[[106 148 132 153 144 144]
 [137 108 109 141 126 109]
 [102 117 128 124 140 131]]
124

[[110 110 109 108 148 151]
 [104  99 102  99 155 157]
 [152 149 150 149 102 103]]
149

[[106 109 145 149 111 111]
 [102 108 146 153 109 108]
 [155 150 110 103 147 147]]
103

[[136 126 118 130 136 132 132]
 [124 130 137 130 125 126 130]
 [135 129 133 141 140 133 149]]
140

[[141 148 129 145 116 129]
 [100 117 128 131 136 133]
 [111 118 141 132 121 157]]
132

[[124 108 136 127 143 127]
 [123 107 137 127 143 127]
 [123 106 138 127 144 127]]
127

[[105 109 144 149]
 [146 143 116 112]
 [144 142 117 113]]
142

[[105 157 155 106  99 152]
 [110 156 153 110  99 150]
 [110 155 151 109 102 148]]
109

[[121 141 126 110 141]
 [152 151 131 130 139]
 [118 124 116 126 118]]
116

[[145 145 150 145 139 109 139]
 [150 150 157 150 143 102 143]
 [110 110 105 109 116 148 116]]
116
---
Q:
[[152 139 136 148]
 [153 130 123 116]]
A: 148

Q:
[[108 152 147 109]
 [108 151 151 107]
 [144 107 110 147]]
A: 107

Q:
[[132 129 127 144]
 [131 128 127 157]]
A: 144

Q:
[[120 114 136 127]
 [106 133 121 133]
 [114 118 138 127]]
A: 133

Q:
[[122 152 117 149]
 [105 123 155 125]
 [119 116 128 124]]
A: 125

Q:
[[116 121 132 102]
 [132 137 123 141]
 [140 115 133 140]]
A: 141

Q:
[[122 129 132 125]
 [124 126 122 131]
 [150 103 119 122]]
A: 131

Q:
[[109 137 138 114]
 [123 126 103 123]]
A: 114
---
[[134 118 105 117 146]
 [114 115 140 120 112]
 [124 129 131 122 143]] ans = 120

[[129 124 123 136 106 136]
 [131 124 134 130  99 136]] ans = 106

[[120 131 151 111]
 [142 153 125 133]] ans = 151

[[107 115 140 142 106 142]
 [108 112 156 148 100 144]
 [111 110 154 142 101 145]] ans = 100

[[133 121 137 147 136 125]
 [136 128 127 102 120 124]] ans = 136

[[106 144 140 148 109 110]
 [150 108 106 107 146 145]] ans = 109

[[143 100 117 115 141]
 [140 104 116 111 136]] ans = 115
---
[125 109 128 115 112 133 106] gives 112
[112 158 106 107] gives 158
[127 155 150 138] gives 155
[136 143 100 127] gives 143
[147 114 144 152 146 116] gives 152
[110 151 110  99 105 140 149] gives 105
[155 121 133 121 107 152 102] gives 107
[132 126 121 100] gives 126
[100 150 142 153] gives 150
[131 110 133 146 152] gives 133
---
[155 109 114 135 129] yields 155, 129

[143 152 144 141 151 137 130] yields 143, 130

[151 125 126 147 154 138] yields 151, 138

[117 143 130 151] yields 117, 151

[132 106 123 151 128 104 133] yields 132, 133

[123 154 129 105] yields 123, 105

[129 105 139 115 120 132] yields 129, 132

[127 126 128 138 154 132 123] yields 127, 123

[[112 145 145 145 113 113]
 [101 154 148 154 102 103]] yields 112, 103

[ 98 124 112 143 136 118] yields 98, 118
---
116,124,132,146,119,106 -> 116
143,106,126,128,151,131 -> 143
133,153,136,128 -> 133
121,124,126,111,117,151,119 -> 121
133,134,138,99,127,122,128 -> 133
122,139,103,118,109,133,146 -> 122
147,111,150,104,127 -> 147
147,154,128,147,150,147 -> 147
---
Input: [120 121 125 107 141]
Output: 125, 141

Input: [134  99 132 102 117]
Output: 132, 134

Input: [106 146 102 114 111 145 141]
Output: 114, 146

Input: [127 150 128  98 136 128 138]
Output: 98, 150

Input: [116 141 122 106 120 131 150]
Output: 106, 150

Input:
[[151 128 121 134 107]
 [129 127 127 129 126]
 [127 133 133 121 135]]
Output: 127, 151

Input:
[[151 110 132 106 124 106 119]
 [122 134 117 122 121 130 137]
 [126 120 135 143 142 130 120]]
Output: 122, 151

Input: [147 104 150 151 152 106 102]
Output: 151, 152

Input: [134 117 119 144 137 152 138]
Output: 144, 152
---
[[128 121 111 131 118 128 140]
 [100 101 134 117 141 125 148]] value 131

[[132 123 133 131 117 146]
 [123 136 137 133 120 100]] value 131

[105 142  99 111 105 139 153] value 111

[134 117 112 133 151 122 124] value 133

[[142 142 129 149 153 100 101]
 [144 151 146 119 132 156 124]
 [117 102 132 103 142 138 128]] value 149

[118 141 152 124 138 106 147] value 124

[107 130 112 119 115 124 145] value 119

[[108 110 148 111 150]
 [147 148 104 141 102]] value 111

[129 101 144 112] value 112
---
[[114, 143, 116, 142, 141, 141], [102, 157, 104, 155, 153, 153]] -> 153
[[102, 124, 135, 102, 157], [110, 125, 133, 106, 142], [150, 134, 128, 149, 113]] -> 106
[[139, 151, 134, 139, 130, 122], [139, 152, 134, 139, 130, 122], [128, 127, 128, 128, 128, 128]] -> 130
[[120, 135, 125, 102, 146, 108], [121, 123, 131, 143, 121, 134], [131, 128, 128, 137, 136, 137]] -> 121
[[112, 123, 110, 114], [133, 116, 106, 116]] -> 106
[[121, 137, 129, 143, 139, 128], [103, 113, 148, 118, 121, 115]] -> 121
---
[[144 129 129 142]
 [150 132 129 136]
 [147 131 129 138]] value 142

[[123 151 120 140 121 134 130]
 [138 102 143 113 115 117 122]] value 140

[[135 135 129 103]
 [127 130 134 156]
 [133 131 130 106]] value 103

[131 146 103 114 107 145] value 114

[103  99 154 153] value 153

[136 142 106 116] value 116
---
[109 143 150 140 142  98 155]
155, 98

[107 122 136 133 156]
156, 107

[155 129 128 129 156]
156, 128

[[158 127 120 113 142 150 138]
 [113 138 111 138 141 133 104]]
158, 104

[133 119 135 118 101 128]
135, 101

[[131 129 111 139 129]
 [124 126 113 125 126]
 [131 128 150 123 127]]
150, 111
---
[129 153 125 126 120] result: 153

[[108 106 114 103 101 104]
 [137 135 131 130 128 134]
 [133 130 130 124 126 126]] result: 137

[[106 118 150 127 114 126]
 [123 134 139 134 108 119]
 [125 127 134 124 132 124]] result: 150

[[107 126 146 147 103]
 [108 116 115 144 155]] result: 155

[119 103 123 152 130 143] result: 152

[[139 139 129 117 130 124 122]
 [123 124 113 117 122 111 117]
 [151 135 140 131 119 139 128]] result: 151
---
[105 106 126 146] | 146, 126

[[133 135 128 104]
 [136 132 131 103]] | 136, 135

[110 145 130 157 126] | 157, 145

[[155 146 121 135 132 127]
 [154 122 110 136 109 121]
 [139 108 103 115 144 143]] | 155, 154

[[145 107 122 107 137 121]
 [146 108 134 114 133 125]] | 146, 145

[131 105 116 111 125 122 143] | 143, 131
---
151,150,149,106 yields 151
114,152,100,138,143,146 yields 114
143,125,120,132,127,104 yields 143
133,125,114,140,128,108,99 yields 133
101,102,102,155 yields 101
154,148,130,121,101 yields 154
143,121,121,151,124,151,142 yields 143
---
[[113, 133, 136, 124, 122, 139, 98],
 [131, 122, 137, 132, 120, 124, 130]] | 136

[[127, 128, 142, 122, 122, 142, 137],
 [108, 116, 133, 135, 117, 100, 137],
 [119, 120, 134, 133, 133, 120, 119]] | 142

[115, 145, 139, 139, 116, 155] | 139

[125, 104, 109, 132] | 109

[119, 130, 103, 102, 118, 140] | 103

[[116, 123, 119, 130, 142, 119],
 [141, 125, 142, 136, 129, 119],
 [128, 136, 132, 104, 119, 133]] | 119
---
121,124,134,128,117,100,121: 121, 121

107,120,136,111,137: 107, 137

128,142,103,135,133: 128, 133

117,135,126,106: 117, 106

128,117,140,113
154,108,128,110
: 128, 110

152,137,141,111,116,133: 152, 133

127,133,120,129,126,138,128
135,142,116,126,140,150,112
127,135,117,128,125,142,127
: 127, 127

115,140,106,128,125,123
127,133,109,115,123,115
117,134,119,152,128,125
: 115, 125

117,145,141,140
147,150,131,130
: 117, 130
